Rotation paths and how fast each direction turns (degrees each step)
Each turn is a multiple of 5 degrees from 10 to 175, or 0.
Each row of a path follows its step; steps can be skipped.
Rotation 1:
step 0: [  1   7 -13 -12 -10   8 -20   5  -8  13   6  -8   0   8   1  11  20   0
  19 -13  -7 -10  -9   4  -5  13   6  -5  -1  -7   6  -5 -11  18  -4  -3
 -12   5 -17 -11  -9 -16  -1   1   4   4   9   4 -16  -8 -13   1  -5   7
  -2 -14]
step 3: [ -9   7 -17  -2  -9   9 -12  -8  14  16   6  -2  13   7  -1   4   7   8
  19  -5  -7  -9 -16   4 -13   4  11   3  10  -4   0  -7   1   4 -17  11
   5   5 -26  -1  -2 -16 -12   2 -14   8   7   8 -10   9 -12  -3   1   7
   1  -6]
step 6: [  3  -5 -19  -8   3   8  -5  -1  -6  19  -9 -12  13  -2   6   9  14  10
   9   5   7 -15 -13   1  -8   6   6   3  -8  -2  -7   3  -3   3 -13  13
  -8  -5 -18   2 -17 -21  -4   1 -11  -9  -5  14  -1   6 -23 -12   6   0
   0  -7]
step 7: [  7   1 -13  17  -2  -1 -14  10   4  25  -5  -9  -6  13  14  -5   4   5
   9 -14   7  -8   2  18  -9  -4 -15 -17  -1   1   8  -2 -14 -12   0   9
 -17 -12  -7 -13  -8  -4 -15  -4   8  -4  -4  -1  -9 -14   0  -2   6   1
   4  -8]
step 17: [ 14   9   0  -1   2  -3 -14   7   2  19   7  -2   0  -3  12  -8  11   4
  15   4  12 -12 -13  18  -7  -3  -4 -24   1 -15   8   0  -9  15  -9   4
 -18  -4  -6  -3 -18   1  -3 -12   8  -1  -2  -8  -4  -1 -19  -4  -4   6
  12   2]
step 19: [ -8 -10 -10   4 -20  -2 -21  -2  11  12  -1  -8   5  16  18   8   2  16
  12   3  11  -5  -4   4  -7   3   2   2   3 -13  -6   3   0 -13   8   8
  -6   4  -9  11 -12  -4 -18   8 -17   3  11   6 -11 -13  -4   3   2   4
  15  14]
step 21: [ -6   5  -8   6 -10  -1 -10  -6  -8  20 -13  10  13  -3 -11  27   5  -5
   6  -3   9  -2   1  17  -4   4   3   7  -8   4   9   3  -9   4 -18   7
 -11 -10 -17   0  -5  -6 -14  11  -8   3  -3  14   5  -8 -12 -21  -7  -1
  -1  -7]
step 28: [  3  -4 -11  13 -15   4   0  -8   2   7   0  13   1  21   7   3   1  12
  12  -1  -6 -12  11  11  -4  -4  -2  -6 -16 -13   8  -1  -8   8 -10  12
   0  -2 -17  -5 -18  -7  -9 -10  -3  25  -7  -3 -12   1 -10 -13  -5   2
  16   8]
Directions:
[-1  2  5  1  1 -3 -1 -3  0 -4 -1  0 -2 -6  3  0  2 -4  3  1  4  4 -5 -3
  0  1  6 -1  1  1 -2  3 -4  3 -3  1  1 -2  0  0  2 -6 -2 -4 -1  0 -4  0
 -1 -1  2  0 -3  2  3 -6] | 120
[ 3 -4  3 -2  1 -2  4  1  0 -2 -2  1  0  3  0  1 -4  2 -2 -2  2  0  4  0
  5  0  1  6 -2  1 -3  5 -1  1 -1  3  1  1 -2  0  0 -2  0  4 -1  6 -1  3
  1  1 -1 -5 -6 -1  6  5] | 110
[ 3 -4  1  0 -3  1 -1 -1  1  1  2  3 -3  2  1  3  0 -5  2  0  1 -2  1  1
  2  2 -5  2  4  2  1  2  2 -2 -1 -2 -3  3  0  1  2  1 -7 -3 -3 -1  1  1
  4  9  3  0  1 -1  1 -5] | 60
[ 5  1 -5  3  0 -4  0  0  0  4  2  0 -7 -2  3 -3  0  8 -4  2 -4  0 -2  1
 -1  0 -1  3  0  2 -3  0 -3 -3  2 -1 -4  1  1  2  5 -2  3 -3 -6  2 -1 -3
 -1 -1 -1  0 -3  2 -1 -3] | 65
[-2  2 -2 -1 -3 -1  8  4  2  1 -1  3 -5 -1  4  2 -2  3  0 -1  2 -2 -2  0
 -1  4  3 -1 -4 -3  0  1  1 -4 -1  1  2 -3 -1 -4  2  0 -3  5  3 -3 -4 -2
 -3  4  1 -3  3  4 -4  0] | 20
[-2  0  0  2  7 -2  4  0 -4  1 -5 -7  0  3  1 -5 -1 -3  3 -3 -1 -3 -3  1
  1  2  0 -2 -2  1 -2  1  6 -1  2 -2 -5 -2 -4 -2  0 -2  0  0 -2 -3 -2 -4
  5  1 -1  2  1 -6  2  0] | 40
Rotation 2:
step 4: [ -4  -5   1   9  -9 -13  -9  -3 -11  -2  -6 -21  15 -12 -11  -3  -7  -5
   6  -1 -18   9  -2   8  10   6   1  13 -11 -14  -1 -10   2  -8  -5 -15
   3   2  -8   5  14  -1 -10  10 -12 -11 -10   4 -17  13  16  -3 -12   2
   6  -9]
step 12: [ 11  -4   6   3  -2  15 -12  -2 -13 -16   1  10  -9   3 -18  24  -3 -17
  14   1  -2  14 -16  -6   3  -8  13  10   8  -4   9  -3  -4  -5  -3  12
   0   5   0   7   6  11  -7  -4 -16  17   9  -8 -13  10   9  -4   4  11
  -2  -2]
step 18: [-16   6   7   8   0  -9  -7   1 -22  -2  -8  -5 -12   5  -8   5   0 -19
   3  -7   2   1  -1   8  -5   2  11   3   0 -10 -19  -2   9   3   1   1
  17   7  28  -7   3  -8  -3  -8 -12  10   0 -22 -12   2  10  -4  -7   7
  -6 -15]
step 22: [ -7  -1  11   2  -3 -15 -11  -7 -12  -1   8   4   2   3 -23  -6  -3 -10
  22  -2  -6  12   6 -10   2  -7 -10   7  -6  13  -8   6 -10 -14  -4 -11
   7  11   6  -2  15   1   2  13  -9  11 -12  -9 -10  16   8 -12 -15   0
  -2 -10]
step 26: [ -4  -1   6   4 -10   6   5 -15  -2  -1   9  -7  22  -5 -13  12   5  -6
  -4   5 -14  10   1  13  15  -8   4   3  -4  12  10   4  -1  -5  -9 -14
   9  10  10  -4  14  22  -6   4 -13  -5  -9 -15  -1   9  -7   9  -8  16
  13 -14]
step 27: [ -2 -11   5  17  -2  15  -5  -1 -22  -7  10   1   2  -6 -16   3   4  10
  -5  13  -4   4   9   7 -10  -2  -2   3  -1  -2  -6   3   4 -11 -15   4
  19  -5  -6  -5  11   9  -6  -8  -3  22  -3   9 -13  10  15   3 -24   3
  -2 -14]
step 28: [  1   4  -3   9  -3   0   2  -1 -10   4   3  11  -5  -5 -17   7  -4 -16
  14  19  13  -2 -19   7   0   0   1  -6   3  16  16   7  -3  -6 -12   0
   3  15  10  -1   1  12  -4  -7 -21  16  -1  -6  -9  -9   5   3  -7  23
   6 -12]
step 30: [  0   1   2   8   1   8  -6  11   3 -10   4  11  -2   4 -11  14   1  -5
   7  14  -7  22   2  21   5   3  10  12   8  11  -2  -8  16  14  -6   6
  12  14   7  17  -1  13   3 -17  -5  16  -7 -10  -2   2   7   9  -8   3
  13 -10]
Directions:
[-1 -2 -4  1 -1 -2  1 -3  1 -3 -1 -2  0  3 -7  1 -6 -2 -5  2 -1  0  2  2
  4  2  3  0 -1  4 -2  0  3  2  0  0 -6 -2 -4  0  1  3  0 -1  4  2  4  0
 -3  6  0 -1  2 -3 -4 -3] | 95
[ 2  0 -2  1  0  1  2  2  1  1 -1 -3  3 -3  5 -4 -5 -4 -2 -3  5  2  1  4
  5  0  0  0  1  4 -5  5 -3  1  0  1  0  0  0 -3 -4 -1 -2 -7 -5  2 -3 -5
 -2 -4  0  3 -1  1 -1  2] | 145
[-1  0 -5  1  1 -4 -2  1 -2 -2 -5  5 -5 -1  0 -3 -1  1 -3 -2 -1 -1  2 -1
  0  2  3 -1  4  0  2 -2 -2  0 -2 -3  1  1  3  0 -7  0  4  3 -2 -2 -1  3
 -6 -1  5  3  4  5  0 -2] | 70
[-4 -1  0  2 -1  0  3  3  0 -2 -1 -3 -1 -6  1  1 -4  1  2  6 -2  2  0  0
 -4  3  0  1 -4 -1 -1  0  4  8  3 -4  2  2  1 -2 -1 -4  0 -1 -2  2  6  3
 -2 -3  1 -2 -1 -3  3  0] | 155
Rotation 3:
step 0: [-10 -14   3  -8  -7  -4   5 -15  12   6  -8   0   4   7   9   0  -2   6
 -12   7   5 -14  11  -9  -2   4   4  16   3 -11  -3   7  20   4   7  -4
 -14 -14   8  -6  15   0  19  17  -2   3   3  19   9   7  -2   6   2   2
   4 -12]
step 1: [-17  14  15   8  -5   1  -8  15 -25   5  14 -12  -4  10  -5 -17   4   7
  -1  -6  15 -10  12   1  -2  -2   6  12   0  -4  -9  -1  -4  -4  -5   5
   1 -11  -4 -10  -1   7 -12   5   3  -6 -14  -9   9 -10   0   8   7  13
   0   7]
step 10: [-14 -11 -13  -4   5 -20   2  -2   2  -5 -10   9  -2 -10   4   8  13   3
  -4  13   1   1 -10   2   2   9   0   4  12  -7  -1 -19  16  -9   8  10
   5  20   3 -10  -3   8   4  -7 -15   1 -10   3 -10   4  -8  24   2  -8
   2   5]
step 12: [ -9  -6  15 -12 -12  -4  -2  -8  -4  -4  20  -5   2   8  10   1 -16  -3
  15 -17  13  -1   6  -7  -3  10 -23   6   5   5 -19   5  17  -9   9  -9
  -2  -4  -1  -3  -1  -2   7   3  -5  -3  -5  16   4  12  -9  -2  -5   0
   1  -7]
step 14: [  0  20  15  -7   4  -4 -15   4  -2 -13  -5  -7   6  -3   7  11   6  -8
  -2  21  19  -3  -2  -1 -18  -3   2   9   5  -7   7  -4   1  -7 -14 -18
  -2   4   2  12  -7   9  -4  -7   1  -5 -16 -17  -1   6  -6  -6  -6   7
   0   9]
step 18: [ 13  -1 -11  -7  -1 -17   9   3  -4   4   1  -7   7   3  20  -2  11 -16
  -3   7   8  -7   8   2   4  10  -2  18  14  -5 -16  -2  14  -8  15  -1
  -1  -8  17 -18   2  13  -7  -2  -6 -10   0  11   2  -8   0   3 -12  -1
  -2   4]
step 25: [-11  -2  10 -25   1 -17   2  -6   0   7 -11 -11 -22  -1  -6 -22  13  -5
   3   1   9   7  -2 -10 -18   0   1   0  -3   1 -21  -4   7   6   1  -8
  -9   8   0   2  -5 -16   2   2  11   2   3   5  -8  -2  -4  -6  -2   6
   6   9]
step 26: [ 12  20  -1  -4   3  -5  -3   5   7  -7  -1  -6   6  11   8  -7  -2  -7
   6  17   4 -15  -9  -1  -2   6  13  26   7 -16   4   3   0   1   6   4
   3  -4  12  18  -1  10  -9   5  -3   8   4 -10  -5 -10   3  16  -6   8
  17  -8]
Directions:
[ 5 -1  4  4 -3  2 -1  3  4  3  1  0  2 -3 -1  1  0 -3 -2 -2 -3  3  0  5
  3  3  4  3  1  4  1 -1  2  0 -3 -2 -1  1  1  2 -4 -2  2  2  1 -1  0  5
  0  4 -8  3  1  5 -1 -3] | 90
[ 0 -3  0 -2 -1  0 -2  1 -2 -2  0  1 -7  5 -1  0 -6  6 -2  2 -6  6  2  2
 -1 -1 -3  2  0 -1 -1 -2 -3  1  3  2  2 -3  3  2  3  6  1  0  0  0 -3  1
  0 -1 -1  3 -4  5 -1 -2] | 70
[-1  0 -1  0 -1 -1  2 -4  0 -2  4  1 -2 -5  1  2 -1  6  5 -1  3  1  4 -1
  4  3  1 -2  2 -5  2 -1 -2 -1  1 -3 -2 -4  5  4  1 -2 -4  6  1 -1  4 -3
  1 -1 -5  0  4  0 -4 -1] | 95
[ 2 -2  0 -4  3  1 -1  2 -3  5 -1 -1  1 -3  0  5 -1  4 -3 -2  4 -1 -2  2
 -4  3  5 -3 -5 -1 -1 -1  0 -6  1 -2  4 -3  0 -4 -2  2 -4 -2  2 -4 -3  1
  0 -2  2 -3  1  4 -3 -4] | 110
[ 5 -4  5  4 -1 -4  4  0 -1  1 -5 -1  0  1  0 -2  2  6 -4  2 -4 -8  2 -2
 -3  2 -2 -1 -3 -2 -1 -3  0  2  0 -1 -4 -2 -3  1 -2  0  0  1  0 -1  0 -3
  0 -2 -2  1  3  1 -1  4] | 45
[ 2 -7 -3  2  0 -2  3 -3 -1  3  2  1 -1  4  1  4 -7 -2 -1  0  2 -2  2 -4
  0 -1  2  0 -1  4  3  2 -3 -3 -5 -3 -2  1 -4  2  0  5  0  1 -1  5  0  0
 -2  0 -3 -1 -1 -6 -1 -5] | 90
[-1  3 -1  0  2 -2  2  1  1  5  1 -1 -6 -1 -4 -2  1  1 -4 -6 -4  2  0  3
  2  2  2  3 -3  3  1 -2 -3 -2  0  1 -1 -1 -1  1  1 -1 -1  4  7  3  0 -3
  6  2  3 -3  1 -4  4  2] | 175
[-3 -2 -1  1 -4 -3  2  3  1 -1  1  4 -4 -1  1 -1  2 -3  3  0 -1 -2 -5  4
 -1 -5  2 -1  0  1 -2  0  3  1  1 -2  2  0  0 -3  2  0  0 -2  1  8  0 -5
  2  0 -2 -2  3  5 -8  0] | 125
Rotation 4:
step 4: [  0   4  11  11   8   5  15 -11 -13   8  -8  -5  -4   6   9   7  -3 -10
 -15  -9  -1  22  15 -10  -7   8  -1 -13   5   5  20  -3 -13   3 -14   1
  -4  -6 -10   7  -2 -11 -12  15   1   4  -3  -6 -11 -16   5 -15   6 -12
   7   9]
step 6: [  6  -4  11   5  -2  -3  18 -16   4   8   0  -4   1  -2   9  -6  15  -1
  -4 -11  -7  -9   4  -6   4 -19  -1  -9   6  -6  10  -5 -10  19  -6   0
   6 -14   7   2  14   7 -24  -1   1  -6   6 -31   6   1  14  -1   2  -7
  -7  -4]
step 10: [  1  21  15  -9  13 -10  19 -13  -7 -13  -7 -14  -5  -5   1  -2  10   4
   3   4  17  -4  -1  -8  -1  -5 -13 -16  -5  -2  12  -5 -14   5   4  18
   8  -5   7 -13 -10  -6 -14   5   5   9   6  -4  -4 -22   8  -2   1  -3
  -2  -8]
step 13: [ 10 -12  12  17   3   7  15   4   4   3  -8  13  -4   2   2   0   7   0
  -8  -6   5  -5  -4 -14  11 -11   1  -5  11   6  18   8 -20  -4 -20   4
  -8  -2  -4  -7   8 -11  -8  10  -6   5   0  -4 -13 -13  10   8   4 -24
  12   6]
step 14: [  3  -5   1  -4   8  -5  14  -9   3  -6  -9  -9 -14   2   5  -7   9  11
 -10  -5  -4   8   6 -11  13  -2   6   5   8  24  17 -11  -6  -6 -12  -4
  -9 -15   9 -12   0   5 -19   7 -14  11  16 -13  -9   0  -1  11   6 -13
   3  -6]
step 18: [  8   0   6   7  -2  -5   4   2  -3  -1   0   4   1   6   4  -8  15   7
 -17  -3  21  -1  -5   1  -7   5  -5 -13   7  10  15  -5 -20  -5 -15  22
   5 -21   1  -3  11  -9  -8   4 -15  -2 -10   4  -4 -13  12   2 -12  -6
  14 -12]
step 24: [  1   5  13   1  -2  -2  11  12   1  10 -13  -3 -14   7  12   1   2   2
 -13  -1  -4 -19   0  -4  -8 -16  -1 -18  -6  17  27 -15  -6   3  14   6
   1  -4   3   1   6  -3 -10  10 -12  14   9  -7   3  -4  18 -10   6   0
  -7   5]
step 28: [  4   2  11  -2 -16  -5   8  -5  -7  -4   6   3   5  -4 -13  -7  18  -6
  -1   3  17   0  12  -1  -7  -9  -1 -12  10  18   6 -25 -16   2  -3  12
  -6  -3  -6   3  -8   9 -11  -3   7   7  22 -13  -4  -8  11   4   6 -17
  -4  -8]
Directions:
[ 1  3 -1 -1 -5  2 -4  0  2 -1  3  0  0 -3  1 -2  6 -2 -2  1  1  2 -2 -3
 -4  4  3 -4  4 -4 -2 -5  4 -2 -2  5  1 -4 -1 -1  3  4  1  0  1 -6 -1 -4
  4 -2 -2  0 -2 -1 -3 -2] | 35
[-3  0  3 -1 -1  1  1  4 -4  2  0  4  0  0 -3 -2  1 -4  2 -3 -2 -3  1  0
 -7  1  1  0  0  6 -3 -7 -1  2  2 -3 -2 -1 -2  3 -1  5  4 -4 -1  3  1  4
  1  1  2 -3 -4  3  0  3] | 10
[-2  2  0 -4 -2  3 -1 -4 -1 -8  2  0  1  4 -3  2  3  2 -3 -5  0 -4  2  0
  5  3  0  0  2 -1  0 -4 -1 -1  1  0 -2  4 -1 -1  0  3 -4  4 -1  1  0  6
 -2  3 -2  2  2  4 -3 -4] | 160
[ 3  3 -3  0  4 -1 -1 -1 -3 -2 -1  0  0  0 -4 -4  1  1  6  5 -3 -2  0 -3
 -1  5  4 -4 -8  0 -2  0  0 -1  0  0  1 -4  1 -2  5 -2  0  5  0  3  0  3
 -1  1 -2  0  4 -1 -4  5] | 145
[-2  2  0  2  1  1  2 -1  2  4  0  1  0  3  4 -1 -4 -5  0  4  0 -6 -8 -6
  5 -3 -4  0  3  0  1  0  1 -4  1  4  1  1  0 -1  3  6 -1  1 -4  1  1  1
 -1  2 -3  2 -2  3 -1  4] | 135
